Each named turn below is shown by a few rows before and after it. Which turns, in which order, take the first row of each later pair to the second? The first pair is answered.
robid (before -> after):
[ 0.67 -1.80 -1.08 -0.37  0.32 -0.40 -1.10  1.62 -1.17  2.00  0.70  0.49
 -0.76  0.06 -0.07 -0.21 -0.77 -1.07  0.71 -1.07 -0.22 -3.37 -0.50  1.94
 -0.96 -1.83 -1.84 -0.38 -0.25 -0.62  0.31  3.09 -2.49 -0.39]  ->  [ 1.48 -0.94  1.35 -2.11  1.70 -0.12  1.03 -0.07  0.30  0.43  2.11  0.71
 -1.29  0.70  0.76 -0.27 -1.90 -0.51  1.88 -0.30 -0.84 -2.88  0.32  1.94
  0.95 -1.25 -0.76 -1.73 -2.75 -0.51 -0.49  0.48 -0.84  1.36]
[ 0.05  0.46  1.88  0.73 -0.28  0.19 -1.36 -1.01  0.40 -0.72  0.76 -0.29
 -2.52  0.26  1.28  0.87 -1.58  1.49  0.74 -1.09  0.51 -0.36 -0.23 -0.12
  1.17 -0.71 -0.22  2.73 -0.43  0.34  0.03 -0.02  1.77  0.40]  ->  [ 0.62 -0.45  2.46  0.14 -0.24  1.02  0.21 -0.16  1.29 -1.20 -0.27 -0.26
  0.88  0.39  1.23 -0.68  0.77  0.82 -0.24 -1.26  0.36  2.17  0.60 -1.57
  0.55 -1.01 -0.62  0.58 -1.74  0.77  0.11 -0.54  1.88 -0.73]
[ 1.32  0.12 -1.00  0.32  0.08  0.13  0.14 -0.08  0.80  1.31 -0.87 -0.74
 -2.35  1.67 -1.21  0.86 -1.78  0.09  0.29 -0.29 -0.09 -0.55 -0.96 -0.30
  1.18 -1.08 -1.02  1.84  1.23 -0.07 -1.15  0.16  0.84  2.03]  ->  [ 2.05 -0.60 -0.01 -0.76  0.40  1.12  1.80  0.15  1.80 -0.06 -1.03 -0.68
 -0.17  1.94 -1.14 -0.17 -0.35 -0.24 -0.03 -0.50 -0.13  1.65  0.37 -1.51
  1.39 -1.11 -0.71  0.29 -0.76  0.33 -1.32 -1.11  1.44  1.53]
[ 0.41  2.52 -0.43 -1.84  1.77  2.45  0.14 -0.63 -3.59 -0.54  3.05  0.53
 -0.93 -0.84  1.01 -1.98 -2.63 -1.03  0.48 -0.82  0.61  0.15 -2.40 -0.01
  1.62 -0.24 -0.86  0.59  1.14 -2.63 -1.11  3.80  1.09  2.48]  ->  [ 1.02  1.80  0.43 -2.65  2.00  3.48  1.74  0.17 -2.64 -1.39  2.50  0.63
  1.73 -0.54  0.66 -3.25 -1.04 -1.15 -0.03 -0.66  0.69  2.74 -1.07 -1.30
  1.57 -0.33 -0.91 -1.43 -0.45 -2.20 -0.97  2.88  1.27  1.79]
Val (before -> after):
[-0.13 -0.32  1.08 -0.89  0.87  0.43  2.02  1.01  1.22 -0.27  2.35  1.30
 -0.69  0.83  0.13 -1.52  0.87  0.73  0.36 -1.75 -0.60  0.83  2.18  0.14
  1.37 -0.88 -1.39 -1.10 -3.61  0.18 -1.67  0.83  0.41  0.21]  ->  [-0.17  0.27  0.75 -0.60  0.83  0.01  1.31  0.48  1.08 -0.17  2.85  1.68
 -2.34  0.82  0.16 -0.85 -0.26  0.75  0.87 -1.90 -0.78 -0.62  1.33  0.89
  1.71 -0.87 -1.47 -0.20 -2.86  0.06 -2.05  1.10  0.17  0.78]
[ 1.81 -1.31  0.46 -0.11 -0.02  2.57  2.49 -0.07 -0.42 -0.90 -2.11  2.21
  1.46  1.63  0.36 -1.66 -0.20  0.23  0.75 -3.27  0.24  3.15 -0.72 -1.51
 -1.88  0.09 -1.48 -3.79 -2.12 -0.70  0.55 -0.62 -2.49 -0.71]  ->  [ 1.58 -1.49  0.60  0.14  0.99  1.47  2.52 -0.33  0.38 -0.86 -2.11  2.96
 -1.22  2.42  0.96 -1.12 -2.14  1.15  0.99 -3.46 -1.16  1.74 -2.27 -0.05
 -1.68 -0.44 -1.28 -3.12 -3.10  0.23  0.16 -1.34 -1.82  0.79]
[-0.29 -0.43 -0.35  0.19 -1.21 -0.75 -1.51  0.67 -1.36 -0.07 -0.02 -0.97
 -0.30 -0.58  0.35 -0.15  1.33 -0.29 -1.24 -0.42  0.13  0.15  0.20 -0.55
 -0.43  0.41 -0.46  0.55  1.19 -0.60  0.03  1.67 -0.55 -0.78]  ->  [ 0.18 -1.09 -0.08 -0.05 -1.09 -0.80 -0.61  1.20 -0.57 -0.53 -0.59 -0.84
  0.68 -0.42  0.52 -0.51  2.06  0.02 -1.73 -0.16 -0.09  1.23  0.83 -0.73
 -0.91  0.20 -0.19 -0.30  0.11  0.25  0.19  0.84 -0.05 -0.94]
vod (before -> after):
[ 1.73 -0.88 -0.40 -0.97  0.93  0.31 -0.21 -0.02  1.24 -0.62 -0.09  3.63
 -0.36  0.30  1.25 -0.62 -1.27  1.32 -0.73  0.47 -1.49 -0.12  0.54  1.65
  0.40 -1.63 -0.75 -1.70 -3.26  1.37  0.18 -1.35  1.72  1.87]  ->  [ 1.22 -0.10 -1.34  0.23 -0.15 -1.26 -2.10 -0.27  0.37 -0.45 -0.13  2.71
 -1.90 -0.75  0.45  0.20 -1.99  2.11 -1.14  1.92 -0.78 -2.43  0.66  2.55
  0.42 -1.01  0.13  0.94 -0.18  0.79  0.39 -0.54  2.00  1.63]
[ 0.34 -0.73 -0.86 -0.45 -0.95  1.03  1.79  0.80 -1.77  2.38  0.43  1.49
  0.51  0.43 -0.38  0.90 -0.02 -1.66  1.76 -1.26  1.13 -0.40 -0.24 -0.61
  0.39  0.24  1.87 -0.68  1.18 -1.64 -0.87  0.05 -0.84  2.06]  ->  [ 0.24 -2.41 -0.93 -0.45 -1.13  0.24  2.56  2.29 -0.44  1.47 -1.11  1.71
  1.46  0.39 -0.31 -0.62  0.59 -0.87  0.13 -0.33  0.50  0.72  0.72 -0.28
 -0.47 -0.86  2.15 -1.04  0.36 -0.17 -0.89 -1.05 -0.41  0.94]
[ 0.48  1.39  0.76  0.14 -0.49 -0.68  2.46 -3.02 -1.16 -2.10  0.70  0.03
 -1.62  2.18 -0.36  1.16 -0.73  0.17  1.18  0.08 -0.78  3.05 -0.04 -0.08
  1.39  0.44 -0.97  1.11  1.19  0.62  0.39 -1.15  2.47 -0.05]  ->  [ 0.57  0.59  1.08  0.09 -0.35 -0.88  3.00 -2.34 -0.60 -2.24 -0.10  0.09
 -0.83  2.04 -0.20  0.45 -0.43  0.22  0.47  0.53 -0.97  3.51  0.38 -0.26
  1.05 -0.06 -0.71  1.01  0.54  1.08  0.40 -1.56  2.77 -0.67]
begel (before -> after):
[ 1.56  0.92  0.66  1.37 -2.26  2.45 -1.27  2.05 -0.32  0.99  0.01  2.14
  1.54  0.05  0.97 -0.42  1.16 -2.31  0.98 -0.09 -1.00  1.17 -0.52 -0.44
  1.36  1.87 -0.05  0.05  1.86 -1.70  0.62  1.90  0.16 -1.65]  ->  [ 1.43  1.08  1.36  1.02 -2.12  2.54 -0.50  1.35  0.08  0.51  0.17  1.89
  1.63  0.44  0.87 -0.11  1.40 -2.28  1.37 -0.13 -1.09  1.75 -0.18 -0.82
  1.95  2.31  0.14 -0.40  1.79 -1.62  0.78  0.89  0.78 -1.38]
[ 0.09  0.72  1.66 -0.31  0.14  0.37  0.91 -1.33  0.99 -0.06  1.15 -0.44
  1.40  0.09  0.19  1.13  0.81 -0.16  1.16 -0.25  0.65  0.84  0.96 -1.50
  1.93  0.97  0.68 -0.67 -0.07 -0.97 -0.10 -0.79  0.36  0.00]  ->  [-0.53  0.03  1.89 -0.33  0.44  0.47  1.37 -1.41  2.09  0.51  0.71  0.17
  0.27  0.61  0.52  1.48  0.09  0.46  0.78 -0.75 -0.23  0.95  0.34 -1.27
  1.60  0.56  0.49 -0.49 -0.88 -0.07 -0.13 -1.73  0.57  0.53]
[-0.86  0.23 -1.15  1.37 -0.70 -0.55 -1.26  0.21 -0.95  0.82 -0.27 -0.41
 -0.52 -0.45 -0.25  0.40  0.27  0.03 -0.71 -0.46  0.29 -1.24 -0.91  0.72
 -0.65  0.26 -0.50  1.73  1.93 -0.41  0.56  1.34 -0.70 -0.38]  ->  [-0.47  0.70 -0.52  1.01 -0.87 -0.25 -0.93 -0.19 -1.24  0.10  0.29 -0.82
  0.31 -0.96 -0.64  0.36  0.81 -0.18 -0.26 -0.07  1.19 -0.97  0.19  0.01
 -0.08  0.68 -0.23  1.41  2.12 -0.89  0.54  1.11 -0.53 -0.69]
[ 0.54  1.16  1.19 -0.07  0.92  1.53  1.37 -1.99 -0.43  0.32  2.93 -0.33
 -0.70 -0.31  0.10  0.52 -0.59 -0.79  1.83 -0.06  1.03  0.45  0.38 -1.44
  1.76  0.76 -0.20 -0.60 -1.30 -0.81  0.65  0.12  0.55  1.85]  ->  [ 0.32  0.49  0.89 -0.11  1.11  1.27  1.52 -1.69  0.24  0.49  2.46  0.34
 -1.40  0.30  0.93  0.84 -1.27 -0.19  1.57 -0.35  0.16  0.26 -0.26 -1.02
  1.42  0.29 -0.44 -0.64 -2.06  0.09  0.60 -0.70  1.02  2.28]

Between the rows of a pair lie 2 to 4 turns.
[ 1.69  2.31  1.33 -0.36 -0.69  1.28  1.71 -1.89  0.30  0.34  1.85 -1.11
 -0.42 -1.29  0.33  1.20 -2.39  0.17  2.76  0.83 -0.32  3.13 -0.23 -5.35
  2.50  1.15  0.29 -1.55 -0.08 -1.64  0.97 -3.48  1.08  0.60]  ->  [ 0.67 -0.22 -0.25  0.93 -2.24 -0.26  1.00  0.52  0.85 -0.16 -1.50 -1.66
  1.20 -2.01 -0.21  0.03 -0.38  1.05 -0.30  2.08 -0.56  4.31  0.92 -5.65
  0.28 -0.24  0.69 -0.56  1.43  0.31  2.08 -3.83  1.33 -1.86]
vod, vod, begel, robid
[ 2.16  0.34  1.86 -1.37  1.87 -0.49  2.51  0.36  1.92 -2.26 -0.86 -0.83
 -0.60 -0.45 -1.47 -2.71 -2.35 -0.23 -1.50  2.31 -2.96 -0.47 -0.14  1.09
 -1.70 -1.41  1.48 -3.74 -3.49  2.73 -2.20 -0.82  2.32 -0.26]  ->  [ 0.97 -0.65 -1.36  1.07  0.39 -1.30 -0.48  2.18 -0.06  0.01 -2.84 -1.18
 -1.25 -0.72 -1.99 -2.50 -1.87 -0.98 -2.85  1.27 -2.91 -1.82 -1.98  1.86
 -4.22 -2.41  0.16 -1.21 -0.07  3.18 -1.39  2.27  0.25 -2.27]
robid, Val
[ 0.69  0.44 -1.63  2.12  1.91  0.80  2.20  2.91  3.04 -0.12 -1.79  1.54
  1.14 -0.60  1.32 -4.32 -1.31  0.62 -2.78 -1.39 -0.05 -0.48  0.57  0.42
 -0.30 -1.16  1.76 -0.08  0.14  3.11  0.28  1.11 -1.39 -2.58]  ->  [ 1.17  3.25 -1.12  2.00  1.67  3.15  1.20  1.00 -0.15  1.17  1.05  0.60
  2.33 -0.75  0.93 -2.78 -0.12 -1.56 -0.19 -3.10  2.19  0.00  0.28 -1.69
  0.92  1.54  0.99 -0.65  1.99  0.35  0.45  3.44 -2.42 -1.84]
vod, Val, vod
[-0.30  1.23  0.07  0.28  0.15  0.98 -0.14 -0.22  0.10  1.72  1.39  0.74
 -1.12  1.24  0.16  1.00 -0.64 -1.27  1.89 -1.65 -0.88 -0.55 -1.74 -0.72
  0.36  0.97 -1.37 -0.52  0.13 -0.93  0.42  1.11 -1.74  0.16]  ->  [-0.35  1.03 -0.24  0.33  0.50  0.74  0.10  0.02  0.54  1.69  0.89  1.12
 -1.08  1.42  0.31  0.75 -0.54 -1.16  1.64 -1.80 -1.26 -0.32 -2.10 -0.76
  0.22  0.52 -1.51 -0.98 -0.44 -0.33  0.38  0.87 -1.71  0.11]
robid, begel, robid, robid
[-0.29 -0.14 -0.48 -0.12 -0.17  0.49 -0.17  0.65 -1.08  0.76 -0.74 -0.35
  2.38  0.00 -0.26 -0.76  1.99 -1.36 -0.74 -0.83  0.41  1.00 -0.25 -1.64
 -1.38  1.14 -0.86 -0.20  0.64 -0.16  0.37  0.92 -0.24 -1.88]  ->  [ 0.39  0.58  0.87 -1.26  0.52  1.11  0.78 -0.43 -0.45  0.03  0.56 -0.39
  2.41  0.05  0.04 -0.70  1.63 -1.36  0.25 -0.85  0.23  1.37  0.55 -1.77
 -0.24  1.62 -0.31 -1.30 -0.86 -0.64 -0.07 -0.15  0.59 -0.79]
vod, robid, Val, vod
[ 0.94  0.48  1.14 -0.10 -0.97  0.06 -0.94 -0.39 -1.56 -0.38  0.95 -0.92
  0.09 -0.71 -0.64  0.43  0.64 -0.17  0.67  0.43  0.58 -0.52  1.28 -0.42
  1.11  1.24  0.65  0.91  2.26 -0.75  0.41 -0.04  0.20 -0.15]  ->  [ 0.26 -1.33  0.02  1.05 -1.24 -0.89 -1.20  1.09 -0.69 -0.12 -1.04 -0.28
 -0.43 -0.65 -0.45  0.28  0.69  0.33 -0.96  0.45 -0.38 -0.44  0.44 -0.06
 -0.23 -0.32  0.54  1.49  2.52  0.79  0.75 -0.24  0.06 -0.97]
vod, vod, begel, robid
[-0.43 -2.29  0.78  0.00  0.98  1.00  1.16  0.96  1.66  0.17 -0.97 -0.03
  2.06 -0.40 -0.18 -0.28  1.18 -0.69 -0.76 -0.36 -2.46  0.01 -1.88 -0.79
 -0.68 -1.53  0.58  0.02 -0.96  0.06  0.25 -1.93  0.48  0.07]  ->  [ 0.05  0.32  1.10  0.15  0.66  0.72 -0.29 -0.94 -0.63  0.34  1.81 -1.22
  0.37 -1.50 -0.62  0.73  0.00 -1.02  1.40  0.00 -0.88 -2.68 -1.65  0.06
  1.19 -0.04  1.14  1.38  1.07 -2.79 -0.02 -0.45  0.14  1.15]
robid, begel, robid, Val
[ 0.28  1.01  0.72 -1.08 -1.87  2.36 -0.08 -0.34  0.06  1.35  0.74 -0.12
  1.35  1.08  0.81  0.26  2.98 -1.69  0.66  0.37  1.14  1.86  0.64 -2.27
  1.23  1.17 -0.84 -2.81 -1.51 -1.55  0.32 -0.17  0.18 -0.18]  ->  [-0.24  1.28  1.51 -0.76 -2.08  0.88 -0.02 -1.92  0.97  0.12  1.12 -0.60
 -1.35  0.88  1.30  1.54  1.19  0.14  1.08  1.82  0.93  0.27  1.20 -1.52
  2.47  1.88  0.64 -1.67 -0.52 -1.26  0.31 -2.13  1.70  1.22]
vod, vod, robid, begel
[-0.53 -0.66  0.09 -0.08  0.40  0.50  1.38 -0.29  1.90  0.68 -0.29  1.33
 -1.25  2.52  1.28  1.06 -0.52  0.27  0.15 -1.67 -1.69  0.88 -1.55 -0.16
  0.05  0.04 -0.16 -0.46 -1.82  1.48 -0.22 -2.05  0.77  1.34]  ->  [-0.74 -1.44 -0.08  0.34 -0.82 -1.11  1.11  0.64  2.13 -0.83 -1.77  0.67
 -0.57  1.10  0.76  0.23  0.05  1.53 -1.20  0.57 -1.28  0.63  0.22  0.40
 -0.35 -0.71  0.89  0.46 -0.75  2.23  0.03 -2.43  1.39  0.26]
vod, robid
